(in the rows, 128 means zero)
Each named move below is a turn or a mirror, shown by a few rows before and after it. Which moves, in which order, take the first row of each later pair to the second? The first pair is answered.
Q_38 (before => after):
[138 116 110 139 140 119 123 119 113] => [130 132 150 127 140 117 136 111 127]
[113 116 144 139 157 145 140 141 150] => [118 107 125 145 158 148 128 146 143]
[134 148 145 138  81 143 106 148 122] => [135 146 140 142  82 140 106 146 120]
[125 117 114 128 116 133 105 111 115] => [116 131 146 117 114 129 118 102 128]
Q_879 (before => after):
[137 167 188 136 110 179 109 129 147] => [145 140 128 156  84 183  81 144 118]
[158 112 108 131 146 117 110 134 133] => [153 126 143 122 158 114 126 127 148]
[138 136 102 144 114 150 119 128 111] => [128 157 152 130 134 144 141 116 136]
Q_381 (before => after):
[127 136 120 119  90 111 136 126  99] => [125 133 116 117  99 100 144 123 100]
[132 147 138 129 147 140 123 121 150] => [133 144 127 139 135 152 112 129 144]
[127 143 136 121 105 132 118 130 130] => [132 132 105 124 113 129 116 134 121]
[129 135 145 127 140 135 134 132 146] => [131 134 133 136 126 147 120 140 140]
Pairs:
Between the rows of a pair lie 2 to 4 moves.
[128 118  89 113 111 119 125 122  94] => [130 131 109 131  91 150 100 137 108]
Q_879 Q_381 Q_38
[147 121  83 124 149 143 112 155 113] => [145 138 121 129 120 167  96 164 131]
Q_879 Q_381 Q_879
[124 156 175 141  90 162 114 128 150] => [126 139 146 124 185 112 167 111 148]
Q_38 Q_381 Q_879
[156 104 113 161 179 149 109 156 158] => [155  90  78 160 145 141  97 157 133]
Q_381 Q_879 Q_38 Q_879
[133 152 191 134  63 178 103 130 150] => [133 136 167 106 201 109 184 100 160]
Q_38 Q_381 Q_879
[120 119 121 122 154 113 159 128 133] => [132 112 103 147 148 137 129 146 133]
Q_381 Q_38 Q_879 Q_38
[110 130 158  82  58 104 142 109 108] => [113 121 137  75 114  74 175 100 109]
Q_38 Q_381 Q_879
[118 149 172 140 108 124 118  88 135] => [135 123 107 170 108 141  87 113 116]
Q_381 Q_879 Q_38
[130 157 175 140 162 154 140 131 167] => [137 123  94 159  88 163  92 147 115]
Q_879 Q_38 Q_879
[132 173 217 141 106 145 146 102 132] => [145 149 173 137 194 110 184  94 131]
Q_381 Q_381 Q_879
